(in the rows, 128 means zero)
One hidden turn or mirror swaps the rows below in pairs. Which row is each named row swapped with?
Nive: [158 152 111 150 123 103 123 154 136 112 149 118 126 112 130 130 116 147
 153 143 141 124 108 144  94]
nito: [155 119  74 119 141 137 131  97 136 140 134 106 139 127 138 126 116  81
 127 138 108 137 157 134 141]
zimi: [158 150 114 156 131 105 126 150 125 112 147 125 135 123 122 127 129 155
 151 147 140 134 114 143  87]
befir: [128 119 166 124  94 105 112 136 138 133 131 149 145 123 137 110 132 102
 164 145 114 166 117 133 137]
Gav: [150 140 123 117 122 133 139 122 110 135 115  93 145 122  93 117 110 159
 120 136 110 172 154 116 143]
Peb: [137 119 162 132 152 120 157  94 140  76 109 145 124 126 133 138 134 131
 139 134 125 127 119 124 138]
Puro: [139 155 102 107 111 101 126 111 130 119 123 109 137 173  94 123 130 105
 151 117 128 143 128 131 168]
fir: [132 115 144  91 137 159 119 147 135 155 108 129 133  99 117 112 143 135
 134 132 178 146 131 138 119]
bev: [135 165 127 116 140 115 126 142 144 152 131 127 118 162 108 161 137 137
 133 118 116 154 172 129 128]
mami: [115 146 109 128 153 155 102  85 113 129 146 144 165 108 148 141 141 125
 141 119 143 116 114 117 140]
taduk: [ 93 128 121 130 147 149 136 122 136 133 137 140 138 139 134 156 127  94
  91 141  95 143 139 109 125]
vun: [125  87 136 110 140 104 101 124 143 159 146 153 125 156 112 110 126 151
 128 157 106 123 122 131 134]
Puzi: [112 137 122 111 107  92 127 125 138 126 153 143 129 141 141 130 128 157
 123 120 130 130 166 171 111]
Bolo: [126 136 120 124 114 125 129 108 102 172 121 147 113 109 155 147 131  91
 135 137 124 113  91 109 125]
mon: [141 103 130 157 136 117 137 123  93 139 129 123 140 157 158 121 158 136
 114 131 141  97 121 136 167]
fova: [133 144 128 150 135 138 111 130 154 142 132 148 120 132 121 137 143 132
 124  85 130 129 159 127 184]
Sel: [ 92 117 138 118 154 154 132 114 140 127 128 140 144 139 137 145 126 108
  90 136  98 138 123  96 131]
seli: [137 145 124 101 146 112  91 118 107 124 134 109 117 116 138 138 144 134
 164 127 146 139 146 182 134]
Fizo: [116 111 131 151 128 139 118  92 151 138 131 115 142 140 144 110 159 149
 155 112 111 107 105 146 151]
Ribo: [129 106 102  93 160 137 125 123 111 124 160 136 121 165 120 131 134 103
 144 129 145 144 160 100 122]
zazor: [150 120  99  76 124 133 139 122 140 161 115 144 114 138 121 127 136 130
 137 148 143 107 156 142 155]
Bepo: [108 125  91 116 129 120 131 130 135 102 157 104 125 142 136 130 129 163
 142 127 149 125 132 147 181]
fesak: [163 161 111 126 114 108 125 112 154 105 143 115  97 144 129  98 146 130
 120 112 103 150 143 137 131]
rebev: [138 135 123 120 116 116 126 120 110 165 131 146 102 110 165 151 135  99
 130 130 126 108  93 103 120]
tiru: [140 160 108 130  99 132  87 118  95 138 114 132 136 166 135 118 155 110
 131 119 138 148 107 134 142]
Rili: [115 133 158 122 134 137  98 152 119 159 131 102 140 131 126 123 102 106
 134 135 186 146 129 116 121]
Lobav: [151 100 136 147 146 145 160 123  96 126 150 122  88 109 113 129 149 131
 151 141 139 136 121 140 149]
bura: [140 107 139 158 139 118 126 117 104 135 126 125 144 163 154 123 144 137
 113 123 148 103 132 154 172]
sazar: [136 152 114 125 169 126  93 123 162 137 146 101 124 141 131 102 149 112
 169 111 115 140 140 126 132]
somet: [115  92  89 137 101 133 111 135 128 129 149 146 135 109 126 143 117 120
 132 101  98 110 125 114 142]
Revi: [143 124 153 119 143  72 109  99 141 134 125 122 122 134 115 112 121 148
 112 142 101 145 127 108 149]
Pak: [112 117 101 119 155 141 140 157 120 142 158 141 113 102 107 104  92 120
 117 122 116 138 130 128 158]
Bivub: [137 118 152  99 105 141 142 147 103 126 134 130 141 123 141  91  99 121
 133  99 111 166 110 125 126]
vulib: [100 121 124 130 156 155 143 105 147 129 141 149 136 144 126 133 128 103
 101 140  87 153 130 113 140]
Fesot: [141 118 150 115 105 152 144 141  93 137 140 125 138 123 135 101 104 127
 129  94 106 170 113 110 129]
Bibi: [133 128 119 127 112 125 130 114 100 166 119 145 111 107 156 141 132  91
 125 135 122 110  90 103 129]
kir: [123 102 134 129 132 119 129 111 147 156 111 113  99 151 144 138 109 134
 138 131 148 118 151 107 183]
raf: [167 136 129 120 113 142 137 121 111 127 109  89 147 124  93 133 112 140
  98 140 115 154 147 120 136]
Dimat: [159 100 126 123 128 136 112  94 166 152 139 117 127 124 123 102  97 115
 122 133 157 145 168 129 129]
belo: [164 148 121 148 133 104 122 152 125 115 152 123 121 118 137 135 119 157
 142 154 138 133 113 147  91]
Teb: [130 106 132 159 135 109 136 116 111 133 130 128 159 160 152 125 160 129
 115 129 144 100 120 140 161]
duno: [152 151 122 156 131 109 119 153 130 109 148 125 131 123 122 132 117 158
 149 147 139 135 111 143  88]
faz: [103 135 124 101 109 141 117 133  84 162 145  96 123 122 109 133 150 136
 132 151 144 131 150 110 117]
kare: [110 126 159 135 147 131 111 146 124 151 118 107 141 135 135 107  98  97
 140 129 183 144 139 140 128]
Bador: [160 129 142 117 129 111 101 117 148 132 135 107 103 118  83 145 128 133
 104 124 147 157 107 123 105]
sil: [137 108 122 166 127 120 129 121 120 121 134 119 150 159 143 129 147 133
 111 132 141  86 117 139 169]
Tume: [129 124 110 127 163 125 106 145 119 143 116 107 114  94  84 101 130 114
 142 125 126 134 111 124 168]
gepe: [105 138 157 130 143 126 109 149 130 145 123 106 142 133 131 115  97 104
 147 147 181 150 122 140 123]
zat: [133 117 159 110 102 146 141 137 102 128 149 126 134 113 143  98 103 122
 138  92 104 165 117 122 136]
tol: [118 109 119 116 122 108 145 131 135 156 123 132 107 144 142 100 158  87
 141 114 125 107 142 159 108]
zib: [139 124 148 103  95 149 135 141  95 130 132 127 135 118 149 102 105 121
 138  90 109 161 115 114 128]
Sason: [146 129 148 106 109 160 145 141  99 144 147 129 135 123 140  93  97 126
 148  96 121 163 113 129 129]
Mol: [138 143 109 131 116 105 128 120 137 114 104 126 140 121 143 139 153 108
 150  93 147  92  97 115 138]
sul: [125 115 160 125 155 128 159  98 124  75 119 132 109 125 127 141 121 139
 131 126 120 133 108 130 139]
poga: [133 119 156 130 145 132 159  98 138  69 125 134 109 127 127 140 122 137
 126 134 128 134 111 138 122]
doro: [146 138 109 137 127 142 100 117 138 116 165 130 120 146 163 116 149 128
 111 131 125 101 100 113 166]
leboz: [112 113  99 143 135 143 129 115 115 114 116 128 110 157 116 128 125 120
 154 153 168 122 147 121  91]
tid: [154 149 114 129 114 128 134 122 109 133 124  75 147 131 102 131 110 152
 106 139 108 159 148 128 130]
rera: [127 115 157 133 144 129 155  96 139  73 116 141 123 124 118 147 115 135
 124 141 120 142 110 129 135]
Kovit: [155 137 118 112 136 126 121 130 164 116 110 114 106 130  99 120 136 139
 129 131 146  79 121 144 107]
biga: [134 133 119  94 128 152  71 128 127 156 141 128 125 122 152 121 129 120
 146 103 113  98 118 118 125]
sen: [115 112 131  86 131 108 122 130 147 149 133 102 116 143 145  97 149 100
 113 122 158 157 126  94 133]
Roved: [122 142 108 115 145 117 128  98 114 137 130  97 103  91 142 114 144  85
 114  96 139 137 141 138 128]
gival: [103 141 110 140 120 121 117 115 141 108 148 109 149 140 114 116 171 102
 115 163 118 121 115 144 130]
libep: [156 122 119 134 149 135 101 162 160 128 147 118 133 147 144  98 121 119
 117 125 155 166 135 137 164]
refiz: [148 125 120  99 130 137 116 128 124 145 167 128 127 143 144 134 114 141
 148 118 177 127 108 135  84]
ver: [ 98 127 134 141 143 165 127 121 140 127 147 135 141 147 126 150 114 104
 109 130  84 141 136 109 127]
banup: [117 133 104  89 120 146 125 114 130 128 138 146  83 109 144 136 109 113
 138 130 125 138 171 113 131]
mave: [127 143 136 108 110 129 119 152 148 137 121 106 105 123 117 112 101 136
 142 146 175 118 139  90 118]
mide: [147 142 123 123 118 141 139 130 116 125 123  78 154 129  99 116 101 165
 107 128 116 154 132 128 138]
levof: [140 147 131 127 108 124 156 123 140 157 120 124 152 144  98  97 136 145
 128 120 162 120 125 121  92]
niki: [108 133 151 128 142 134 115 144 112 157 130 102 149 127 124 120 102 111
 145 135 190 150 126 137 125]
Bevu: [133 113 168 124 141 125 163 101 135  74 125 138 113 116 121 138 124 134
 123 132 126 138 119 133 135]
dosin: [129 138 121 133 113 114 134 126 110 164 118 140 108 104 163 143 126  89
 132 132 117 110  94 108 128]

Roved swaps with Puzi
leboz swaps with tiru
taduk swaps with tid
fesak swaps with banup
Peb swaps with Sason
poga swaps with zib
zat swaps with Bevu
Lobav swaps with befir
libep swaps with kir
Bivub swaps with sul

